grid =
[[121 121 129 130 133 119 143 138 118 126]
 [153 141 106 131 127 121 138 141 155 140]
 [133 153 109 141 121 133 127 117 137 147]
 [125 120 136 123 129 129 124 128 124 121]
 [120 137 118 138 129 123 138 130 121 135]
 [122 121 135 126 130 127 130 129 119 124]
 [120 117 144 121 129 133 118 123 119 117]
 [130 131 120 134 130 121 144 137 126 134]
 [137 118 128 121 133 119 135 143 137 121]
 [142 140 117 129 124 131 123 125 145 136]
 [123 133 125 132 127 129 128 125 124 131]
 [114 107 144 121 136 120 133 138 112 112]]
grid[0][-10] => 121
grid[:, -3] => [138, 141, 117, 128, 130, 129, 123, 137, 143, 125, 125, 138]
grid[:, 0] => [121, 153, 133, 125, 120, 122, 120, 130, 137, 142, 123, 114]
grid[-3][0] => 142
grid[-7][-1] => 124
grid[0][-2] => 118
grid[-8][-4] => 138
grid[-10][-3] => 117
grid[:, 6] => [143, 138, 127, 124, 138, 130, 118, 144, 135, 123, 128, 133]
grid[3][0] => 125
grid[-7] => [122, 121, 135, 126, 130, 127, 130, 129, 119, 124]
grid[8][-1] => 121
grid[-9][4] => 129
grid[-10][-2] => 137
grid[6][-3] => 123
grid[10][-9] => 133
grid[1][-10] => 153
grid[-2] => [123, 133, 125, 132, 127, 129, 128, 125, 124, 131]
grid[9][-1] => 136
grid[-6][-2] => 119
grid[4][3] => 138
grid[1][-2] => 155
grid[-5][9] => 134
grid[0][-8] => 129
grid[-2][3] => 132
grid[5][4] => 130
grid[-11][4] => 127
grid[-10][-4] => 127
grid[-9][-5] => 129
grid[-11][3] => 131
grid[-2][5] => 129
grid[-6][3] => 121
grid[6][4] => 129

arr = [134 152 121 139 143]
arr[0] = 134
arr[2] = 121
arr[4] = 143

a = [108 132 115 118 140 106 113 136 142 139 149 115 119 132 136]
a[0] => 108
a[8] => 142
a[4] => 140
a[13] => 132

X =
[[131 126 132 124 136 120 127 139 129 131 132 137 124 121 137]
 [126 129 126 122 125 119 127 130 141 137 122 139 115 128 136]
 [124 122 128 119 126 130 142 125 126 137 112 144 123 128 137]
 [131 123 133 119 138 118 132 142 128 135 126 146 121 118 144]
 [128 127 129 119 129 114 128 137 141 139 122 145 112 124 142]
 [130 123 133 117 137 115 132 143 132 138 124 150 117 118 147]]
X[0][0] -> 131
X[4][5] -> 114
X[0][14] -> 137
X[:, 3] -> [124, 122, 119, 119, 119, 117]
X[0] -> [131, 126, 132, 124, 136, 120, 127, 139, 129, 131, 132, 137, 124, 121, 137]
X[5][7] -> 143
X[4][0] -> 128
X[:, 1] -> [126, 129, 122, 123, 127, 123]
X[5][8] -> 132
X[4] -> [128, 127, 129, 119, 129, 114, 128, 137, 141, 139, 122, 145, 112, 124, 142]
X[:, 0] -> [131, 126, 124, 131, 128, 130]
X[:, 9] -> [131, 137, 137, 135, 139, 138]
X[4][7] -> 137
X[3][13] -> 118
X[0][4] -> 136
X[5][12] -> 117
X[5][10] -> 124
X[1][1] -> 129
X[:, 11] -> [137, 139, 144, 146, 145, 150]
X[2][0] -> 124
X[3][3] -> 119
X[0][10] -> 132
X[0][3] -> 124
X[1][10] -> 122
X[3][10] -> 126
X[1][11] -> 139
X[2][13] -> 128
X[1][8] -> 141
X[0][5] -> 120

W =
[[129 125 103 151 139 130 110 115]
 [128 142 130 126 112 122 116 127]
 [132 115 116 117 116 120 125 114]
 [139 124 123 123 127 116 123 124]
 [130 123 141 131 128 133 109 127]
 [127 125 132 123 121 140 138 132]
 [119 123 137 140 144 131 142 138]
 [133 109 131 118 130 141 137 137]
 [121 114 134 125 120 124 140 126]
 [112 118 131 141 130 127 135 125]
 [117 120 142 119 137 138 120 130]
 [120 111 125 143 146 134 136 132]
 [124 104 146 128 130 138 141 141]]
W[0,0] = 129
W[11,5] = 134
W[8,6] = 140
W[:, 3] = [151, 126, 117, 123, 131, 123, 140, 118, 125, 141, 119, 143, 128]
W[7,5] = 141
W[9,5] = 127
W[2,0] = 132
W[1,2] = 130
W[12] = [124, 104, 146, 128, 130, 138, 141, 141]
W[11,7] = 132
W[6,3] = 140
W[2] = [132, 115, 116, 117, 116, 120, 125, 114]
W[11,4] = 146
W[:, 5] = [130, 122, 120, 116, 133, 140, 131, 141, 124, 127, 138, 134, 138]
W[8] = [121, 114, 134, 125, 120, 124, 140, 126]
W[7,0] = 133
W[3,4] = 127
W[6] = [119, 123, 137, 140, 144, 131, 142, 138]
W[:, 6] = [110, 116, 125, 123, 109, 138, 142, 137, 140, 135, 120, 136, 141]
W[9,3] = 141
W[4] = [130, 123, 141, 131, 128, 133, 109, 127]
W[12,1] = 104
W[4,1] = 123
W[4,5] = 133
W[2,6] = 125
W[8,0] = 121
W[:, 0] = [129, 128, 132, 139, 130, 127, 119, 133, 121, 112, 117, 120, 124]
W[9,4] = 130
W[12,2] = 146
W[3,3] = 123
W[7,3] = 118
W[3,5] = 116
W[2,5] = 120
W[7,2] = 131

B = [118 128 136 142 113 101 146]
B[0] = 118
B[4] = 113
B[2] = 136
B[5] = 101

data = (126, 138, 106, 154, 108, 152, 118)
data[-7] -> 126
data[-6] -> 138
data[5] -> 152
data[-1] -> 118

x = [153 152 141 152 119 146 149 106 130 150 153 154 153 149 149 150]
x[0]	153
x[13]	149
x[3]	152
x[2]	141

m = [[142, 135, 134, 105, 132], [121, 132, 123, 114, 140], [142, 135, 134, 105, 132], [121, 124, 123, 151, 124], [121, 132, 123, 114, 140]]
Indices start at 0.
row 0 col 0 -> 142
row 4 col 2 -> 123
row 2 col 2 -> 134
row 3 col 3 -> 151
row 4 col 1 -> 132
row 3 col 1 -> 124
row 1 col 1 -> 132
row 4 col 4 -> 140
row 3 col 0 -> 121
row 2 col 3 -> 105
row 1 col 0 -> 121

M =
[[137 128 122 125 130 135 123 126 129 131 129 129 132 133 136]
 [123 125 128 128 127 127 127 124 127 126 128 133 126 129 124]
 [117 117 131 120 130 115 124 123 126 133 146 131 113 134 153]
 [128 130 131 115 128 128 120 129 134 128 125 117 123 112 118]]
Rows and columns are counted from 0.
(0, 0): 137
(3, 2): 131
(1, 4): 127
(3, 1): 130
(2, 4): 130
(2, 5): 115
(3, 9): 128
(2, 6): 124
(3, 14): 118
(0, 4): 130
(2, 12): 113
(0, 10): 129
(1, 10): 128
(3, 3): 115
(1, 9): 126
(2, 1): 117
(0, 2): 122
(1, 8): 127
(2, 2): 131
(1, 12): 126

A =
[[129 129 128 129 140 133 141 127 119 125 126 121 124 118]
 [126 129 124 124 104 128 113 128 129 125 128 137 130 130]
 [128 129 125 131 125 122 131 129 129 130 131 138 128 125]
 [123 127 126 132 117 129 127 130 122 120 129 131 128 129]
 [141 131 129 133 132 127 133 126 118 132 130 125 127 133]
 [124 125 129 128 137 132 127 125 137 132 129 131 130 123]
 [129 126 133 126 121 131 122 129 129 126 126 127 129 129]
 [134 122 128 128 133 130 117 126 115 128 127 121 123 122]
 [123 129 129 125 130 132 128 126 142 120 125 138 133 122]
 [141 136 126 125 132 130 139 123 128 132 130 127 130 130]
 [132 130 128 128 118 133 141 133 114 127 130 132 129 127]
 [132 124 127 133 135 129 133 131 130 116 126 119 126 124]
 [134 125 133 126 124 127 118 132 120 125 133 139 128 124]
 [130 126 127 128 138 129 121 124 122 130 128 135 128 125]]
A[0, 0] => 129
A[3] => [123, 127, 126, 132, 117, 129, 127, 130, 122, 120, 129, 131, 128, 129]
A[2, 5] => 122
A[9, 9] => 132
A[9] => [141, 136, 126, 125, 132, 130, 139, 123, 128, 132, 130, 127, 130, 130]
A[9, 0] => 141
A[12] => [134, 125, 133, 126, 124, 127, 118, 132, 120, 125, 133, 139, 128, 124]
A[4] => [141, 131, 129, 133, 132, 127, 133, 126, 118, 132, 130, 125, 127, 133]
A[1, 7] => 128
A[7, 6] => 117
A[8, 0] => 123
A[6, 9] => 126
A[2, 9] => 130
A[:, 13] => [118, 130, 125, 129, 133, 123, 129, 122, 122, 130, 127, 124, 124, 125]
A[:, 0] => [129, 126, 128, 123, 141, 124, 129, 134, 123, 141, 132, 132, 134, 130]
A[9, 7] => 123
A[13, 10] => 128
A[2, 13] => 125
A[0, 8] => 119
A[9, 1] => 136
A[5, 5] => 132
A[11, 7] => 131
A[:, 7] => [127, 128, 129, 130, 126, 125, 129, 126, 126, 123, 133, 131, 132, 124]
A[13, 12] => 128
A[10] => [132, 130, 128, 128, 118, 133, 141, 133, 114, 127, 130, 132, 129, 127]
A[0, 9] => 125
A[8, 9] => 120
A[3, 5] => 129
A[12, 2] => 133
A[0] => [129, 129, 128, 129, 140, 133, 141, 127, 119, 125, 126, 121, 124, 118]
A[11] => [132, 124, 127, 133, 135, 129, 133, 131, 130, 116, 126, 119, 126, 124]
A[3, 12] => 128
A[3, 2] => 126
A[12, 11] => 139
A[5, 10] => 129
